In the data rows, the value 128 means zero.
Each group has one hidden pattern, and each of its rows is that pattern perhaps reversed and perhaps with its signs flipped. There are 5 groups.
The table:
[140 155 150 141 152 114 135 133 104 123 153 146 136 111 100 104 139 132 120  60 104  99 125 148]
[124 182 144 109 162 108 136 143  84 105  96  81 142 159 178 131 160 116 133 101 121 132 127 110]
[128 151 137 165 100  80 133 150 177 122 146 106 146 153  72 111 121  97 114 146 146 108 136  94]
[ 86 136 110 128 162 104 107 119 121  88 152 138 102 152 126 164 148 123  93  99 177 148 158 122]
[155 135 120  94  66 119 127 147 105 106 117 148 143 154 117 104 134 127 129 143 128 147 158 148]
[125  70 123 155 100 155 116  97 165 137 150 161 106 106 100 114  96 152 137 146 111 125 117 160]
[103 113 151 147  86 125 112 120 156 163 133 168 113 161 127 134 119  94  83 128 173 136 109 123]
[145 168 153 134 151  97 131 135  97 123 153 131 138  94 106  99 170 114 117  55  96 107 122 145]
[127  90 104  81 152 168 126 121  99 133 102 146 121 111 179 138 136 154 150 106 115 154 113 155]
[109  86 105 132 107 137 117 129 163 133  88 135 120 150 157 149 119 138 140 187 134 161 139  89]
[ 98 127 165 160 187 145 118 116 145 164 163 111 105  93 141 155 126 112 146  99 110 105 101 108]
[117 176 139 105 158  99 135 168  95 113 106  80 126 156 165 149 154 117 122 110 135 125 133 104]
[116 180 140 117 153 104 143 151  88 109 111  92 137 150 159 135 148 119 149 112 142 139 123 106]
[143 169 153 129 169 122 154 117 111 135 156 139 149 105 109 119 155 121 115  66 104 101 124 155]
[135 159 138 178 110  92 136 146 166 109 161 101 136 154  91 131 119 110 105 140 139 119 143 101]
[115 133 153 159 193 148 138 120 142 179 135 107 127  89 137 157 139 113 143  94 124 108 103  98]
[104 113 112  82 156 170 136 113 110 135  94 152 107  96 173 146 124 140 161 108 127 154 122 153]
[131 117 151 161 118  97 103 144 137 125 150 103 151 125 155 164 119 124 111  86 141 163 112 116]
[136  85  95 156  99 165 107  92 171 146 153 172 130 106 106 113  97 136 127 155 143 124 131 148]
[120 148 121  91 126 169 161 135 123 140 101 152  99 133  95  92 142 146 127 169 108  97 138 137]
[117 116 161 150  69 121 120 106 169 154 123 166 127 153 112 125 142  99  94 115 183 136 116 107]
[ 98 139 101 137 153 109 101 110 130  84 152 144 110 171 116 169 150 144  95  98 166 152 162 135]
[142 174 154 132 149 127 132 131  93 125 143 138 151 104 100 109 144 125 110  62 102  95 117 150]
[148 163 162 147 149 120 148 128  87 132 151 145 149  97 108 109 156 117 117  59  97 104 129 170]
[101  80 103 121 103 124 120 114 160 144 110 120 112 147 148 143  92 136 140 193 152 142 125 102]
[135 152 136  86 135 175 159 135 137 141 116 134  84 138  97  99 154 150 126 159 108  96 145 139]
[141 122 127 125 151 126 151  95 127 104 101 123 167 161 153 168  89 133 154  99 150 116  77 138]
[114 109 164 149  77 131 113 107 176 168 115 169 111 163 116 138 123  94  97 134 173 144 123 123]
[103  89 108 115  94 141 105 117 151 126  92 126 108 152 161 149 106 123 132 201 146 144 124 103]
[110 130 122 135 112 121 100 153 139 159 154 140  86 113  98  87 154 130 101 171 110 135 187 119]
[136 150  96  83 134 163 165 121 124 133 112 143  97 130 101  96 143 144 131 170 104  93 140 141]
[149 180 166 124 147 120 132 135 100 135 151 142 150 106 121 113 143 127 119  70  99  94 123 162]
[147 142 126 168  95  91 140 142 159 110 168 116 125 137  61 119 133 119 104 143 132 120 142  99]
[121  80  93 117  95 145 108 127 162 145  97 123 125 130 140 147 102 123 134 186 165 153 133  97]
[164 131 110  94  48 125 133 158 113  98 102 143 139 152 131 102 123 127 115 146 127 163 175 148]
[155 141  94 107 177 147 135 155  90  93 121 109 143 108 151 116 145 150 175 141  83 122 141 125]
[ 91 137 118 143 149 114 106 114 121  87 143 125 106 148 111 164 136 124 103  99 175 144 160 121]
[169 111 133 133 104 150 145 156 139 190 111 106 139 100 141  96 107 126 165 155  83 102  96 129]
[148 169 147 141 170 121 135 126 103 111 145 155 155 121 101 119 161 139 112  77 105 100 117 158]
[119 110 133 173 129  90 100 129 139 121 154 117 159 135 161 171 118 113 121  78 162 164 110 126]
[124 133 126 128 125 117 126 158 148 159 159 129  89 117  91  79 138 130 110 159 121 137 172 112]
[170 126 137 112 102 152 156 132 129 170 106 142 143 103 134  93 118 140 156 161  91 104 100 110]
[145 166 158 138 163 123 144 122  98 109 155 133 141 118 117 118 148 119 114  63  95  90 139 164]
[146 134 120  84 134 174 152 134 113 139 109 150 110 129  86  95 156 134 133 171 101 101 141 148]
[108  90  97 119 119 149 114 140 146 128 101 128 118 162 149 153 108 140 142 179 160 144 129  97]
[142 134 124 104 150 124 154  95 115 100  94 128 165 159 153 179 105 116 151 100 151 114  72 142]
[169 120 143 135 103 154 153 129 133 183 103 115 135  73 136  73 129 118 169 153  93 102  98 131]
[122 140 125  82 121 158 156 133 134 136 115 154  93 135  87  85 144 139 143 166 102 104 141 139]
[149 168 152 122 145 119 137 138 103 123 155 127 135 110 117  98 143 106 102  61 103 121 114 151]
[105  91 105 129  99 136 118 125 151 152 112 127 111 145 157 137 117 137 145 194 154 136 144 101]
[106 117 133 133 116 130  98 158 138 154 170 132  72  83 108  86 158 137  83 157 121 153 184 132]
[161 157 127 160 132 107  60 123 141 156 135 144 154 137 128 108 127 117 130 122  94 126  82  80]
[165 162 146 156 132  81  74 121 153 173 128 147 149 129 115 102 112 122 123 116  93 121  93  94]
[132 144 116  98 120 169 160 122 126 148 114 129 114 126 102  92 148 134 138 168  92 104 136 150]
[166 124 120  86  51 106 114 150 117 102 111 129 138 144 113  93 134 142 124 145 149 148 164 144]
[ 88  88 135  84 102 157 182 126 118 103 139 116  94 120 129 143 128 133 129 137 163 125 150 175]
[ 99 130 156 157 200 138 122 113 150 164 143 114 115 108 137 146 129 122 141 102 126 103  77 105]
More rows, each followed by its group:
[118 182 141 118 165 111 139 152  94  89  97  98 135 163 157 146 159 105 120 116 138 130 133 116] pond
[110  99  98 128  95 133 124 118 153 123  99 120 104 155 141 143 111 115 148 204 148 150 129 110] plum
[111  91 109 122 105 132 110 137 151 137  93 111 116 144 147 161  95 123 148 190 143 146 136 104] plum
[ 99 143 103 142 133  98 101 126 136  76 165 139 100 167 121 148 143 144  99 106 165 133 161 127] knot
[113 109 149 158  77 118 119 114 161 156 118 154 109 128 122 146 121  92  96 129 174 126 121 127] gate
[138 141 122  87 125 181 166 140 120 146  98 143  98 133 122  81 152 129 135 171  99 104 148 127] gate
[144 167 165 130 148 113 153 134 105 136 168 132 140 119 109 115 157 117  98  69 101 101 122 155] plum
[177 105 147 114 114 156 139 126 138 173  93 125 148  91 141  98 105 130 158 170  72 115 106 122] knot
[160 118 135 119 112 139 144 132 122 177  99 118 134 106 142  96 101 136 157 155  78  94 104 122] knot
[163 125 132 103 138 131 132 102 118 108 123 117 163 149 150 169  94 117 153 100 145 111  86 141] pond
[123 107 114  67 149 163 114 115 109 146  88 137 116 115 173 139 121 151 147 104 111 138 118 166] knot
[ 98  84 133  89 105 167 180 129 104 102 146 113 108 115 145 136 138 126 136 136 158 135 157 146] kite
[100  78  93 124  98 128 106 137 155 131 102 110 114 151 150 166 119 127 141 189 152 147 128  99] plum
[172 162 116 153 140 116 141 117 157 130 128 106 102 142  92 116 124 186 163 135  85 127  89  92] kite
[173 123  87  99  58 105 127 153 118 103 112 142 132 157 118  88 126 132 126 147 143 148 163 156] plum
[109 120 131 132 119 131 112 174 131 163 168 133  96 121 104  78 163 127  93 160 100 135 185 113] pond
[139  78 128 130  87 152 113 108 175 157 161 166 118 106  99 117  95 135 139 140 121 130 121 155] pond
[ 88 140 131 153 136 106  92 119 130  85 150 138 117 153 125 135 144 127  97  94 178 150 156 134] knot
[129 156  99 106 179 136 133 137  90  96 138 102 146 105 138 127 131 161 159 124  88 118 146 122] gate
[117  94 107  87 150 169 133 122  94 138  85 137 129 112 186 134 136 160 146 113 126 154 112 165] knot
[132 142 104  86 142 172 154 147 124 128 112 151  99 130  90  87 139 143 138 171 111 116 148 140] gate
[176 159 162 136 154 111 156 133  99 119 150 139 147 105 106 108 154 126 117  55  83 102 131 156] plum
[127 173 143 176  96  93 137 140 167 130 169 123 140 154  84 130 121 112  96 143 135 117 142  79] knot
[138 151  94  96 197 137 145 149  85  89 126 101 134  97 129 118 129 145 168 137  81 128 138 130] gate
[130 154 109  83 139 165 163 136 124 139  97 143  92 125  93  70 148 134 129 175 108  96 165 141] gate
[ 98  82 120  84 114 160 179 132 113  97 130  87 115 110 123 145 134 138 128 136 155 125 161 152] kite
[117 109 147 162 134  84  89 125 138 118 157 109 149 136 144 165 103 115 127  75 147 159 111 108] gate
[154 138 114 130 151 133 151 102 113  86 102 125 167 155 157 163 102 101 162  91 159 112  80 143] pond
[109 128 137 126 108 145 119 158 133 158 161 141  78 105 110  76 157 136 105 165 106 140 175 120] pond
[155 120  96 103  67 110 117 143 111 100 122 132 134 142 133 100 134 146 124 151 125 141 172 157] plum
[157 128 137 124 150 119 133 101 115 103  98 111 170 153 153 168  91 118 175  99 142 104  84 137] pond
[113 123 149 156 189 142 127 100 153 144 140 124 123 108 133 154 126 122 135 111 128  90  93 109] plum
[156 122 152 118 119 151 148 140 136 163 112 117 146 101 151  93 126 132 148 153  90 118  91 123] knot
[ 92 108 126  78 118 158 185 142 101  91 141 105 123 120 120 134 119 123 126 134 174 135 160 164] kite
[129 132 109  85 120 180 156 131 124 141 114 131  94 122  97  73 144 140 145 178 116  84 144 147] gate
[ 85 128 117 136 154 108 112 119 130  81 144 141 101 154 118 159 135 141  92  99 169 153 163 133] knot
[150 149 104 103 163 136 144 142  89  97 141 107 143 113 144 128 112 162 159 127  89 125 137 126] gate
[109 134 145 164 191 146 121  99 136 157 156 117 111  99 139 169 129 107 124  90 130 106  92 100] plum
[111 134 143 160 179 134 121 106 146 160 136  99 126  88 136 153 121 115 129 105 109 110 102 100] plum
[100  88 103 124 110 137 117 122 150 133  93 111 108 153 152 150  92 130 138 188 152 152 113 103] plum
[111 178 129 110 151  96 142 151  86 104 110  86 138 154 165 138 156 132 126 118 140 130 136 112] pond
[169 166 131 177 129 103  69 123 138 145 119 147 153 141 118  95 129 126 129 114 103 128  85 102] kite
[126 112 137 184 122  93  90 126 137 118 155 114 165 115 148 175 112 118 115  78 151 157 105 124] gate
[143 157 145 182 103 109 129 144 151 110 157  96 143 162  65 110 125 117  97 153 130 120 135  86] knot
[ 97 132 124 128 110 124 114 156 142 157 156 137  92 107  99  98 163 151  85 152 109 150 185 122] pond
[100 111 160 149  86 140 119 108 171 159 133 161 117 145  98 130 112  97  82 132 166 155 118 120] gate
[119  85 100  79 157 154 118 102  80 144 104 130 118 106 189 154 124 146 157 114 117 138 116 166] knot
[167 118 142 113 119 147 155 130 135 170 105 112 142  99 138  99 117 120 159 153  74 103  91 129] knot
[105 120 143 151 185 147 141 104 129 153 151 103 121  95 147 157 116 111 123 102 133  93  91 109] plum
[ 89  88  93 113 101 139 100 130 155 141 105 117 113 146 159 142 107 150 132 197 150 150 131  94] plum
[133  73 119 143  97 161 113  88 168 155 137 181 129  94 112 114  79 147 143 147 123 138 131 147] pond
[165 162 140 150 147 119 136 133 141 142 102 112 119 134  90 111 134 199 164 123  97 131  91  97] kite
[126 187 155 119 143 105 162 161  86 110 107  96 126 145 162 136 161 111 132 102 132 127 131 103] pond
[121 142 116  80 130 164 165 137 123 139 102 142 109 135 101  88 151 144 144 174 111  98 144 147] gate
[118 126 143 162 127  94 100 121 136 115 153 119 151 124 150 161 127 115 115  79 148 163 116 111] gate
[128 115 129 181 136  93  92 114 139 119 146 123 150 129 163 169 118 120 121  75 144 163 106 115] gate
[156 122 131 109 147 133 129  99 122 103 109 118 183 165 153 166  97 130 163  92 153 131  81 149] pond
[145 171 151 134 137 117 145 140 110 119 154 141 133 111  95 106 159 135 109  64  86 107 132 160] plum
[125 120 138 184 127  73 111 112 139 129 147 114 156 119 166 179 104 113 119  74 147 142 126 110] gate
[129 137  92  93 178 131 161 144  81 106 125  92 145 107 134 122 131 162 160 133  81 116 135 130] gate
[115 114 168 167  77 121 110 112 162 165 118 157 110 146 110 139 130 101  93 131 177 130 103 129] gate
[ 87  94 122  92 116 168 184 131 114 101 136 101 117 111 124 151 111 134 122 145 160 128 162 161] kite
[146 122 102 105  76 103 126 144 111 103 107 147 138 170 124  97 127 145  98 154 135 154 174 152] plum
[155 128 122 121 154 125 141 106 117 103  98 110 173 161 160 178  91 117 170  94 144 116  69 138] pond
[159 125 131 111 140 142 138  98 120 106 103 105 172 152 152 169  94 122 155  94 133 117  72 135] pond
